In the rows, zero is written as 128.
One turn sends every row of this set to another row. A few are shown first. Where does it send the rows asked after them?
z177: [111 129 109 129 140 121 107 162 124 104 170 147 142 124 119]
z847: [136 154 130 117 109 126 137 100 104 144 108 165 127 136 128]
z734: [172 150 109 123 150 112  89 139 110 125 131 145 130 130 134]
z669: [120 141 149 100 118 123 132  98 125 133 162 126  98 150 145]
z275: [112 146 141 111 141 133 119  93 138 138 173 125 119 159 147]
z664: [143 131 132 110 168 122  93 140 111 127 113 120 136 149 128]
z115: [137 113 115 124 113 125 141 110 112 143 167 124 138 117 175]
z587: [137 117 102 141 111 107 145  96 107 130 125 136 125 115 151]
z407: [144 115 112 152 105 115 140 114 121 143 167 132 141 117 156]
z999: [122 124 117 115 130 131 123 172 111  97 143 157 126 147 131]
z791: [104 119 108 133 146 128 108 171 121 117 156 154 140 132 127]
z666: [111 142 148  92 127 125 111  89 123 143 161 133 112 145 144]
z387: [134 115 111 132 129 109 148  97 117 149 157 122 127 115 164]
z29: [145 113 122 140 124 122 149  95 133 127 151 138 118 115 165]
z895: [128 124 144 120 112 139 130 107 111 135 177 116 113 151 162]
z360: [105 145 111 119 151 135 119 161 135 111 151 160 131 131 130]
z173: [106 135 133 101 125 138 111  99 136 139 164 128 102 154 149]
z443: [134 134 151 142 133 124 103 162 101 123 129 119 131 119 105]
z487: [141 107 101 148 117 124 133 101 121 152 154 133 136 118 162]
z729: [106 141 147 113 129 125 127  86 108 147 137 171 124 142 123]
z312: [142 134 116 113 171 118  84 141 113 128 141 140 149 151 125]
z677: [119 121 117 124 129 129 115 177 117 110 159 142 147 136 124]
z350: [137 147 144 141 143 120 108 149 104 114 141 118 146 112 102]
z730: [106 122 137 141 149 114 107 146 115 123 127 103 122 121 110]
z261: [120 148 128 117 101 108 144 100 103 139 116 157 132 119 130]
z323: [117 140 143 111 124 142 117  95 135 134 154 114 103 156 147]
z434: [149 139 110 118 165 118  84 141 110 116 128 132 129 150 135]
z122: [145 157 107 120 158 113  87 139 110 112 144 134 143 151 126]
z593: [154 124 123 127 161 115  86 141  93 145 141 142 144 146 131]
z728: [130 137 148 124 107 121 115  96 130 142 167 140 102 161 149]
z888: [124 144 145 151 132 121 102 157 116 138 152 105 131 116 114]
z364: [132 134 137 134 138 110 102 150 114 113 119 111 136 118 100]
z625: [114 110 104 122 143 122 103 171 119 129 147 146 145 151 141]
z592: [137 156 139 122 113 113 141  93 119 127 115 167 125 126 117]
z822: [129 144 139 122 106 133 141 102 113 140 120 175 128 131 122]
z892: [115 150 140 143 122 119 151  93 117 151 125 162 133 141 137]
z551: [128 145 135 118 109 109 149 101 101 153 133 173 130 133 131]
z784: [142 106 115 145 114 132 137 111 115 152 155 126 136 103 158]
z763: [127 115 148 130 122 120 109 167 112 122 124 130 130 115 106]

z261 moves to z666
z888 moves to z734
z791 moves to z443
Where do these go?
z669 moves to z387
z847 moves to z173
z407 moves to z592
z677 moves to z364
z625 moves to z763
z323 moves to z487
z587 moves to z729
z122 moves to z177
z730 moves to z593
z728 moves to z29

One turn sends every row of this set to another row. A few are shown first. Where does it send the rows asked after them?
z489: [117 117 163 146 135 130 137 142 122 113 111 132 111 122 166 129 134 169
 131 122 120 137 147 121]
z376: [124 139 138 100 165 119 122 140 107 174 129 174 139  79 152  99 149 144
 132 122 138 143 134 105]
z232: [139 122 136 148 149 147 141 143 142 112 109 116 117 106 168 119 117 162
 106 121 134 153 144 120]
z229: [126 108 156 148 145 138 147 136 134 114 115 119 121 121 167 116 119 163
 137 118 139 132 135 115]
z917: [125 118  92 143 132 123 118 142 136 164 164 139 131  85  87 107 118 101
 140 136 127 140 126 104]
z788: [106 115 154 142 129 125 126 142 131  98 104 150 121 115 169 128 134 169
 111 127 127 128 138 114]
z435: [119 123 106 153 110 115 113 159 126 156 161 142 128 104  82 126 126 112
 144 133 111 127 143 116]
z133: [131 122 130 145 146 143 133 143 147 102 104 129 123 102 170 119 118 163
  93 125 137 148 140 115]
z839: [122 126 103 143 125 117 115 148 120 171 163 143 117  90  86 119 133 107
 143 137 109 149 140 113]
z751: [128 137 137 101 169 122 126 138 110 175 130 168 141  79 152  96 145 142
 137 120 142 142 131 104]
z458: [122 138 134  99 164 118 120 140 111 169 126 178 143  77 152  98 148 143
 127 124 142 139 130 102]
z383: [126 127 136 144 140 138 128 148 138 104 102 135 116 103 169 128 128 166
  91 127 124 152 148 120]
z62: [114 106 146 144 139 134 135 136 144  98 108 137 132 114 169 115 118 164
 117 123 146 123 126 108]
z988: [108 128  97 138 117 109 101 150 123 157 155 164 122  84  88 123 138 110
 123 143 107 142 136 108]
z785: [125 135 134 100 168 121 124 138 114 171 128 172 145  77 152  94 143 141
 131 122 146 139 127 101]
z12: [113 118  94 151 111 115 108 156 139 144 158 151 141  97  84 119 118 110
 131 135 125 117 130 107]
z582: [111 120  86 139 124 115 104 145 138 150 156 160 136  80  89 111 123 104
 120 142 126 134 122 100]
z622: [110 124 101 150 105 110 104 160 130 146 156 156 133 100  84 128 128 114
 131 137 111 122 139 112]
z488: [122 118 100 154 116 119 117 155 136 154 163 137 137 102  83 118 115 109
 145 132 124 122 134 111]
z528: [134 128 141 147 143 142 136 147 133 113 107 123 110 108 168 128 127 166
 104 124 121 158 153 125]

z751 moves to z376
z988 moves to z582
Where do these go?
z133 moves to z232
z229 moves to z489
z435 moves to z622

One turn sends every row of this set to another row. A few are shown first. Where does it send the rows asked after them?
z325: [110 112 114  71  98 115  86 159  92 152 135 158 153 141 137 116 112 143
 110 119 134 160 133 115 125 105 164 142 118 123 120 120 134 173]
z335: [138 150 149 130 103 121 103 155  83 137 116 156 166 116 109 123 113 131
 136 145 130 172 125 110 138 123 187 143 129 152 135  99 181 177]
z775: [148 130 159 129 116 125  95 156  77 143 107 158 158 121 108 125  97 140
 110 148 137 175 144  99 131 126 174 125 145 138 143  97 174 188]
z174: [114 121 152  73  95  86  98 133 140 150 119 145 146 157 120 107  81 146
 110 126 121 151 119 124 115 108 149 114 110  88 105 109 103 182]
z15: [164 134 191 112 100  99  97 140  95 156 106 181 158 148 109 111  94 134
 113 156 131 156 128 118 116 120 165  90 146 106 149 110 139 203]
z35: [116 106 133  74  94 111  84 163 101 153 131 159 152 139 148 122  98 150
  93 129 124 162 138 114 115 121 167 121 144 101 114 123 119 168]
z661: [145 121 151 132  73  81 152 156 121 130  94 140 133  66 117 115 106 154
 118 159 153 131 102 142 107 121 133 110 142 144 143 137 148 158]
z749: [156 137 172 119 100 104  92 126  95 161 124 164 159 142  91  93  95 148
 123 141 140 162 133 118 113 107 156 100 149 123 140 106 139 209]
z596: [ 98 110 134  82 101 102 103 141 133 125 107 136 142 117 111 132  83 136
  96 119 120 156 115 108 140 131 162 151  89 100 114  85 136 174]
z545: [143 143 191 120 110  90 113 127 124 138  93 151 151 137  76 116  77 130
 124 149 130 152 118 108 136 121 159 111 101 108 137  83 155 206]
z884: [156 135 185 121 121 100 114 130 118 127  73 160 147 139  98 126  88 122
 109 155 127 172 120 113 132 127 161 122 106 119 152  80 165 189]
z179: [123 116 152 123  82  77 162 167 134 137  89 134 131  79 148 102 111 166
 128 156 139 132 112 126 112 127 145 120 126 147 121 138 116 162]
z420: [146 127 163 130  81  72 156 163 130 135  96 136 135  81 124  91 109 154
 119 163 159 135 105 135 114 125 136 115 138 154 133 138 139 160]
z940: [133 117 141 115  73  77 151 162 132 125  99 134 139  74 136 102 102 151
 115 153 151 135  98 144 107 119 130 124 141 143 127 142 126 150]
z239: [110 118 154  60  89  78  91 147 120 148 113 165 145 163 129 117  99 135
 120 125 119 143 119 134 116 106 158 110  98  93 122 110 114 175]
z875: [141 127 153 128 106 121  97 133  88 136 113 155 155 102  82 117  98 139
 110 133 138 167 128 101 140 129 170 137 128 135 149  82 172 202]
z554: [133 120 162 135  80  80 162 161 127 141  87 143 124  71 126 117 114 169
 127 162 142 126 115 123 111 128 147 105 125 145 136 139 139 172]
z651: [127 111 139 123  74  79 155 159 123 133  93 131 127  67 134 124 106 155
 117 147 141 122 100 137 106 126 138 111 130 137 127 134 128 152]
z928: [108 107 128  83 116 113 101 155 123 124  97 138 140 130 136 138  91 137
  89 127 119 178 130 110 132 128 163 153 103 114 117  92 145 155]
z258: [121 111 144 123  72  84 157 158 129 128  87 144 131  65 136 129 105 160
 122 152 134 125 106 134 101 124 139 116 128 135 131 142 125 164]
z472: [129 117 152 122  81  69 160 166 132 137  95 127 130  82 142 100 110 155
 118 151 147 126 103 130 112 130 141 117 126 147 117 134 120 153]
z909: [105 113 126  68 103 102 102 146 121 128  95 147 140 133 123 130  95 131
 112 125 121 162 114 122 147 113 162 153  80 102 134  87 144 160]
z649: [145 140 184 106 106  86 107 133 105 136  80 168 152 145  89 119  92 120
 137 148 125 150 113 125 138 112 163 112  94 111 158  79 158 193]
z984: [106 130 125  84 100 106 108 147 137 120 105 142 142 130 126 139 106 131
 114 131 117 174 111 127 134 120 171 160  85 122 116 100 161 147]
z188: [152 154 176 121 104  96 121 118 124 128  80 164 152 141  98 131 102 114
 136 153 118 162  98 132 127 115 167 123  92 120 146  90 163 183]
z726: [112 125 124  79  80 110  88 163 100 159 146 161 152 131 144 117 123 153
 118 126 124 160 126 121 126 122 186 131 133 118 112 127 135 161]
z467: [126 130 152  69  81  85 108 127 141 150 110 170 139 157 133 126 113 136
 118 134 112 150  98 143 114 113 166 111  96  85 123 119 117 167]
z430: [126 114 147 116  72  79 151 162 138 119  91 144 141  71 139 100 104 158
 122 156 142 143 106 144 104 121 134 131 139 147 132 141 123 158]
z727: [124 111 159  67  99  87 103 138 141 137  96 161 141 157 138 124  89 132
  91 135 115 158 113 129 117 122 154 118 104  81 123 105 110 170]
z802: [140 121 161 137  81  73 161 160 122 141  90 133 124  73 123 113 114 158
 121 156 149 122 106 127 113 132 144 102 127 148 134 130 141 161]
z238: [158 150 175 116  84 100 101 135  87 166 122 184 163 143 116 110 119 136
 139 149 124 147 112 126 118 116 182  94 141 115 142 118 137 197]
z169: [149 139 173 108 100  99  90 146  76 160 120 179 163 153 104 105 108 132
 135 142 138 149 132 117 116 104 166 100 133 131 145 113 146 206]
z555: [139 124 165 129  81  76 156 164 136 132  90 144 134  77 129  89 112 167
 127 166 150 145 115 134 114 125 141 120 136 157 137 139 138 166]
z960: [112 105 114  82  91 117  83 139 103 148 139 149 150 122 126 109 101 155
  96 109 130 167 130 118 118 116 160 139 138 114 116 108 120 178]
z70: [144 135 145 117 114 123 101 144  77 139 103 161 159 121  99 118 105 129
 127 141 140 168 128 106 147 110 169 144 114 140 157  91 178 191]
z860: [136 118 157 128  71  83 152 156 131 123  89 153 134  64 118 117 107 160
 121 162 146 137 109 142 102 122 135 116 138 145 147 143 147 168]

z984 moves to z335
z661 moves to z940
z749 moves to z174
Where do these go?
z239 moves to z649
z775 moves to z35
z554 moves to z258

One turn sends every row of this set to another row. A few are shown first. Where does it send the rows asked after them?
z391: [161 116 145 116 109 109 103 116 162 130 164 125 130]
z836: [161 113 148 123 100 115 106 112 168 135 160 128 127]
z176: [144 129 111 134 101 181 125 140 125 110 139 167 149]
z950: [162 111 148 126 102 116 101 113 161 131 162 122 132]
z797: [160 117 145 121  99 111  98 117 155 132 163 120 129]
z514: [152 124 141 110 149 137 142 106 154 146 157 127 117]
z324: [163 123 130 121 101 148 145 155 103 116 107 144 151]
z876: [138 133 102 134 100 173 122 142 124 119 145 164 157]
z698: [160 122 134 121 105 138 144 150  99 120 105 143 153]
z190: [136 128 111 135 102 178 121 141 124 116 141 166 156]
z861: [159 130 137 128 101 135 145 147 104 115 100 138 147]
z801: [159 119 139 127  99 146 145 148 100 124 103 143 152]
z924: [153 123 137 114 151 142 141 106 146 147 161 120 120]
z640: [136 140 105 138 105 174 123 141 132 111 142 163 152]
z55: [162 122 146 117  92 116 100 112 161 131 159 123 135]
z840: [154 135 136 102 147 145 143 105 147 146 157 120 124]
z607: [162 122 138 126  97 148 143 145 100 117 104 147 143]
z764: [138 134 106 131  97 171 123 145 115 113 141 166 150]
z696: [156 129 131 108 152 142 141 113 147 146 162 117 122]
z766: [156 128 131 111 143 134 141 109 152 151 164 120 118]

z640 moves to z840
z176 moves to z514
Where do these go?
z924 moves to z801
z698 moves to z797
z764 moves to z766

